Here are some points:
[0.2 -0.1 -0.1 1.8 -2.2 3.5 2.6 -0.4 -1.7 4.6 -0.7 0.8 -1.4 -2.1
 1.6 -2.1 -0.4 2.7 1.2 -2.0 -0.6 -0.5]
[0.7 0.1 0.4 -0.7 1.0 1.0 -0.9 0.3 1.5 1.5 0.3 1.7 -1.1 0.4
 -1.4 0.4 -0.5 -1.1 0.2 0.9 0.8 -0.6]
[-0.2 -0.2 -0.7 -0.5 0.7 -1.7 -0.9 0.4 0.4 -3.1 0.6 -0.7 0.9 0.9
 -0.2 0.9 0.5 -0.8 -0.5 0.8 -0.2 0.7]
[-0.3 0.0 -0.2 -0.4 0.4 -1.8 -1.0 0.3 0.1 -2.8 0.5 -0.8 1.0 0.9
 -0.4 0.9 0.7 -0.7 -0.4 1.1 -0.3 0.8]
[0.1 0.2 0.1 0.2 -0.2 0.7 0.4 -0.1 -0.3 0.7 -0.4 0.3 -0.4 -0.4
 0.5 0.1 -0.3 0.2 0.3 -0.7 -0.1 -0.3]
[-1.0 -0.3 -0.7 0.3 -0.5 -2.1 0.1 -0.3 -0.7 -3.5 0.6 -1.9 1.9 0.7
 0.5 0.1 0.6 0.4 -0.2 0.7 -1.0 0.7]
[-0.5 0.0 0.0 -0.1 0.4 -1.7 -0.2 -0.1 0.0 -3.0 0.5 -1.6 1.0 0.6
 0.6 0.3 0.3 0.0 -0.2 0.3 -0.2 0.5]
[0.3 0.0 0.1 -0.8 1.5 -1.8 -1.4 0.1 1.2 -2.2 0.5 0.3 0.8 1.4
 -1.6 0.8 0.1 -2.0 -0.4 1.9 0.3 0.2]
[1.0 0.1 0.8 -1.7 1.8 -0.4 -2.4 0.6 1.8 0.6 0.4 1.8 0.1 2.0
 -3.0 1.2 -0.2 -3.3 -0.7 2.8 1.1 -0.6]
[0.1 0.3 0.4 -0.5 1.4 -0.6 -0.9 0.3 1.0 -0.4 0.2 0.5 0.2 1.2
 -0.7 0.7 0.0 -1.0 -0.4 0.8 0.1 -0.4]
[0.0 0.0 0.4 0.6 0.0 0.3 0.0 -0.2 0.4 1.0 -0.3 0.3 -0.6 -0.4
 0.6 0.1 -0.2 0.1 0.1 -0.9 0.2 0.1]
[0.4 -0.2 0.0 0.0 -0.2 0.7 0.1 -0.1 0.2 1.0 -0.4 0.8 -0.7 -0.2
 0.2 0.2 -0.1 0.3 0.7 -1.1 0.2 -0.2]
[-0.9 -0.1 -0.9 0.1 -0.5 -2.3 0.0 0.2 -0.7 -3.6 0.7 -2.1 1.3 0.0
 0.8 -0.2 0.6 1.0 -0.3 0.3 -1.0 0.9]
[1.0 0.1 0.3 -1.8 1.9 -1.5 -2.2 0.4 2.0 -1.5 0.9 0.9 0.7 2.1
 -2.3 1.7 0.1 -2.9 -0.8 2.5 0.6 -0.2]
[-0.3 -0.2 -0.3 -0.7 0.8 -1.7 -0.8 0.5 0.2 -2.7 0.7 -0.8 0.9 1.2
 -0.3 0.7 0.2 -0.9 -0.8 1.3 -0.1 0.5]
[0.5 0.2 -0.1 0.5 -0.2 1.7 0.6 0.2 -0.2 2.0 -0.3 1.0 -1.1 -0.6
 0.0 -0.3 -0.3 0.2 0.4 -0.7 -0.2 -0.3]
[-0.4 -0.1 -0.3 0.8 -1.4 1.2 1.3 -0.7 -1.3 1.7 -0.7 0.1 -0.5 -1.2
 1.0 -1.2 -0.4 1.4 0.2 -1.4 -0.1 -0.5]
[-0.7 -0.2 -0.3 0.1 -0.2 -0.8 0.0 0.2 -0.2 -1.5 0.1 -0.7 0.7 -0.4
 0.5 0.0 0.4 0.0 -0.3 0.4 0.1 -0.1]
[1.0 0.0 0.4 -0.4 0.8 0.8 -1.1 0.4 0.8 1.6 0.1 1.5 -0.7 0.6
 -2.0 0.5 -0.4 -0.8 0.2 0.8 0.3 -0.9]
[1.0 0.3 0.5 -1.1 1.5 -0.2 -2.2 0.2 1.6 0.6 0.3 1.6 -0.1 1.5
 -2.1 1.1 -0.3 -2.3 -0.6 1.9 1.2 -0.5]
[0.5 0.2 0.5 -1.4 1.8 -1.4 -1.7 0.3 1.2 -2.0 0.3 0.2 0.7 1.7
 -1.4 1.2 0.8 -1.7 -0.6 2.0 0.4 -0.3]
[-0.4 -0.5 -0.1 2.3 -3.2 3.5 3.0 -0.4 -2.4 4.4 -1.0 0.4 -1.4 -2.4
 2.7 -2.5 -0.7 3.6 1.2 -3.1 -1.2 -0.1]
[0.2 0.1 0.1 -0.1 0.0 0.5 -0.2 0.2 0.6 1.0 -0.3 0.5 -0.4 -0.1
 -0.3 0.2 0.0 -0.8 -0.3 0.1 0.4 -0.1]
[0.2 0.0 -0.3 0.7 -0.7 0.3 0.5 0.0 -0.2 0.5 -0.4 0.3 -0.4 -0.8
 0.5 0.1 -0.6 1.0 -0.1 -0.9 0.0 0.4]
[0.1 0.4 0.1 -0.4 0.6 -0.3 -0.6 0.2 0.8 -0.5 -0.2 0.6 -0.2 0.2
 -0.7 1.1 -0.4 -0.5 0.0 -0.6 0.6 0.1]
[-0.4 -0.1 -0.6 -0.7 0.4 -1.9 -0.6 -0.1 -0.3 -3.5 0.6 -1.0 1.1 0.7
 -0.4 0.3 0.7 -0.7 -0.8 1.1 -0.4 1.1]
[-0.1 -0.4 -0.1 1.0 -1.5 1.3 2.0 -0.1 -1.0 1.9 -0.1 0.4 -1.2 -1.4
 2.2 -0.2 0.1 2.6 0.5 -2.4 -0.1 0.8]
Here are 12 more points, each followed by its number:
[-0.7 0.1 -0.2 -0.1 0.6 -2.1 -0.3 0.3 0.1 -3.0 0.9 -1.7 0.8 0.6
 0.3 1.1 0.8 -0.2 -0.4 0.0 -0.3 0.7] 0
[-0.6 -0.4 -0.5 2.8 -3.8 4.3 3.8 -0.9 -3.3 5.5 -1.0 0.2 -1.9 -3.2
 3.1 -3.5 -0.6 4.9 1.2 -3.3 -1.0 -0.5] 1
[0.8 0.5 0.5 -0.3 1.0 0.5 -0.5 -0.4 0.9 1.5 0.0 1.0 -0.3 0.2
 -0.3 -0.1 -0.1 -0.8 0.2 -0.2 0.7 -0.4] 2
[0.5 0.1 0.3 0.1 0.2 0.6 0.3 -0.2 0.5 0.9 -0.3 0.4 -0.7 -0.2
 -0.2 0.3 -0.3 -0.1 0.0 -0.9 0.1 -0.4] 3
[0.4 0.1 0.1 0.7 -1.4 2.9 1.4 -0.3 -0.9 3.7 -0.8 0.8 -0.8 -1.6
 0.5 -1.7 -0.5 1.7 1.1 -1.6 0.0 -0.8] 4
[-0.5 -0.4 -0.2 2.7 -3.3 3.4 3.5 -0.9 -2.8 3.9 -0.8 -0.3 -1.4 -2.9
 3.1 -2.8 -0.5 4.0 1.4 -4.0 -0.5 0.1] 5
[-0.4 0.0 -0.4 0.9 -1.1 1.4 0.2 -0.2 -0.5 1.9 -0.7 0.4 -0.6 -1.3
 0.2 -1.2 -0.2 1.0 0.5 -0.6 -0.3 -0.4] 6
[0.6 -0.2 0.4 0.6 -0.7 1.5 1.1 -0.6 -0.2 2.3 -0.5 0.3 -0.6 -1.3
 0.4 -0.6 0.1 0.4 0.2 -0.7 -0.3 -0.6] 7
[0.8 0.1 0.5 -1.5 0.8 -0.6 -1.8 0.6 1.5 -0.2 0.2 1.0 0.1 1.0
 -2.0 0.9 -0.1 -1.9 -0.3 2.0 0.9 -0.2] 8
[0.2 0.0 0.0 0.1 -0.6 1.6 0.6 -0.4 -0.2 2.2 -0.4 0.4 -0.6 -0.7
 0.2 -0.9 -0.4 0.2 0.7 -0.2 0.3 -0.5] 9
[0.1 -0.2 -0.6 0.9 -1.1 1.3 0.8 -0.1 -0.4 1.9 -0.6 0.6 -0.6 -0.4
 0.4 -1.1 0.1 0.9 0.3 -0.3 -0.2 -0.4] 10
[0.1 0.3 0.0 0.5 -1.1 1.5 1.2 -0.3 -0.5 2.5 -0.4 0.2 -1.0 -0.8
 1.0 -1.0 -0.2 1.7 0.9 -1.6 -0.1 0.1] 11
Which three of these numbered points are nearest to each point below, ignoring the 3 directions in which the first points spread most? Their numbers follow each, nearest first.
[0.5 0.4 0.5 0.2 -0.4 1.6 0.4 0.0 -0.2 2.6 -0.4 0.8 -1.0 -0.9
 0.1 -0.8 -0.3 0.6 0.3 -0.7 0.3 -0.9] > 4 1 3
[-0.7 -0.5 -0.5 3.6 -5.2 5.3 5.6 -1.4 -3.4 6.8 -1.3 -0.5 -2.2 -4.7
 4.8 -4.4 -0.7 5.8 2.1 -4.8 -1.5 -0.4] > 9 7 2
[0.5 0.0 0.3 -0.9 1.2 -0.4 -1.9 0.2 1.4 -0.1 0.0 0.9 0.6 1.0
 -1.9 0.8 -0.2 -2.0 -0.7 1.7 0.4 -0.3] > 6 3 8
[-0.6 -0.1 -0.8 1.4 -2.0 0.8 2.3 -0.8 -1.8 1.2 -0.8 -0.9 -0.1 -1.9
 2.0 -1.8 0.3 2.8 0.7 -1.8 -0.8 -0.1] > 4 9 10
[0.2 0.2 0.3 -0.2 -0.2 0.6 0.6 0.0 0.4 1.2 0.0 0.4 -0.6 -0.1
 0.1 0.2 -0.2 0.2 0.4 -1.0 0.1 0.1] > 11 3 0
[-0.7 -0.5 0.0 -0.4 0.7 -2.1 -0.5 0.3 -0.4 -2.9 0.6 -1.8 1.2 0.5
 0.4 0.6 1.0 -0.4 -0.6 0.2 -0.6 1.0] > 0 3 7
[1.1 0.6 0.8 -0.8 1.4 0.5 -1.8 0.3 1.7 2.0 0.1 1.9 -0.4 1.1
 -2.1 -0.1 -0.2 -2.2 -0.2 1.8 0.6 -1.1] > 2 11 3
[0.3 -0.1 -0.1 0.8 -1.2 2.7 0.9 0.3 -0.5 3.9 -0.9 1.6 -1.0 -0.8
 0.3 -1.7 -0.3 0.8 1.0 -0.5 -0.2 -0.6] > 10 8 11
[-0.5 0.2 -0.5 -0.6 0.4 -1.7 -0.5 0.4 -0.6 -3.0 0.8 -0.9 1.4 1.0
 0.0 0.2 0.3 -0.3 -0.2 1.4 -0.1 0.3] > 1 11 4
[2.0 0.4 1.3 -2.0 2.5 0.1 -3.2 1.2 2.4 1.2 0.7 2.9 0.3 2.5
 -3.9 1.5 -0.5 -3.8 -0.7 3.3 1.0 -0.9] > 8 0 1
[-0.2 -0.2 -0.6 0.2 -0.2 -1.0 0.0 0.2 -0.4 -1.5 0.0 -0.7 0.6 0.5
 0.1 0.0 0.0 -0.2 -0.4 0.8 -0.3 0.5] > 10 1 8
[-0.7 -0.5 0.1 -0.4 0.5 -2.3 -0.4 0.6 -0.7 -3.0 0.8 -1.8 1.3 0.7
 0.7 0.9 1.2 0.1 -0.7 -0.1 -0.4 1.0] > 0 1 5
[-0.8 -0.2 -0.5 0.4 -0.7 -0.8 0.5 -0.2 -1.0 -2.0 0.0 -1.6 0.9 -0.5
 0.9 -0.3 0.1 0.8 -0.2 -0.3 -0.7 0.2] > 3 9 4
[-0.3 -0.3 -0.5 -0.4 0.6 -1.8 -0.6 -0.2 -0.2 -3.0 0.5 -1.0 0.9 0.8
 -0.5 0.6 0.6 -0.2 -0.5 1.3 -0.5 0.6] > 1 3 10
[0.6 0.3 0.7 -0.2 0.6 0.9 -0.2 -0.4 1.0 1.5 0.1 1.1 -0.2 0.0
 -0.6 0.0 -0.4 -0.8 0.2 -0.2 0.4 -0.7] > 2 3 5
[-0.9 -0.5 -0.6 0.1 0.0 -2.1 -0.1 0.3 -1.1 -3.6 0.8 -2.0 1.3 0.3
 0.5 0.3 0.5 0.5 -0.6 0.8 -0.5 0.9] > 1 0 5
[0.0 -0.3 0.0 2.1 -2.3 3.4 2.3 -0.3 -1.7 4.7 -0.9 0.5 -1.5 -1.9
 1.9 -2.6 -0.8 2.8 1.0 -1.8 -0.2 -0.9] > 1 5 9
[0.6 0.6 0.3 0.0 0.2 0.8 0.4 -0.7 0.2 1.5 0.0 0.5 -0.7 -0.7
 0.4 0.2 -0.2 0.0 0.3 -0.7 0.5 -0.4] > 2 9 7
[-0.9 -0.4 -0.5 1.7 -2.1 1.1 2.5 -0.9 -2.4 0.9 -0.6 -1.4 0.0 -1.8
 2.4 -1.8 -0.1 2.7 0.7 -1.5 -0.8 0.3] > 9 5 1
[0.5 0.3 0.5 -0.1 0.5 0.8 -0.4 0.1 1.0 1.3 0.1 1.0 -0.5 0.3
 -0.6 0.0 -0.6 -0.6 -0.1 0.0 0.1 -0.2] > 3 11 5
[0.1 -0.1 -0.1 -1.2 1.7 -1.9 -1.9 0.4 1.2 -2.2 0.2 0.4 0.9 1.4
 -1.6 1.1 0.8 -2.2 -0.5 1.7 0.0 0.3] > 10 6 3
[0.0 0.3 -0.1 0.5 -0.8 1.6 1.3 -0.3 -0.5 2.2 -0.5 0.0 -1.0 -1.1
 0.8 -0.8 -0.2 1.3 0.9 -1.7 -0.1 0.1] > 11 9 4
[0.3 0.0 -0.1 0.4 -0.4 0.7 0.4 0.1 -0.2 0.4 -0.2 0.2 -0.4 -0.5
 0.3 0.0 0.0 0.1 0.5 -0.9 0.4 0.4] > 5 9 4
[0.1 0.0 -0.6 -0.2 0.5 -0.9 -0.7 0.3 0.1 -0.8 0.0 -0.1 0.7 0.4
 -0.5 0.2 -0.1 -0.8 -0.5 1.4 0.1 0.0] > 10 1 9
[0.5 0.0 0.2 0.4 0.1 0.5 0.0 0.0 0.3 0.9 0.2 0.6 -0.4 0.0
 0.5 0.1 -0.5 0.6 0.3 -0.5 0.2 -0.3] > 1 5 11
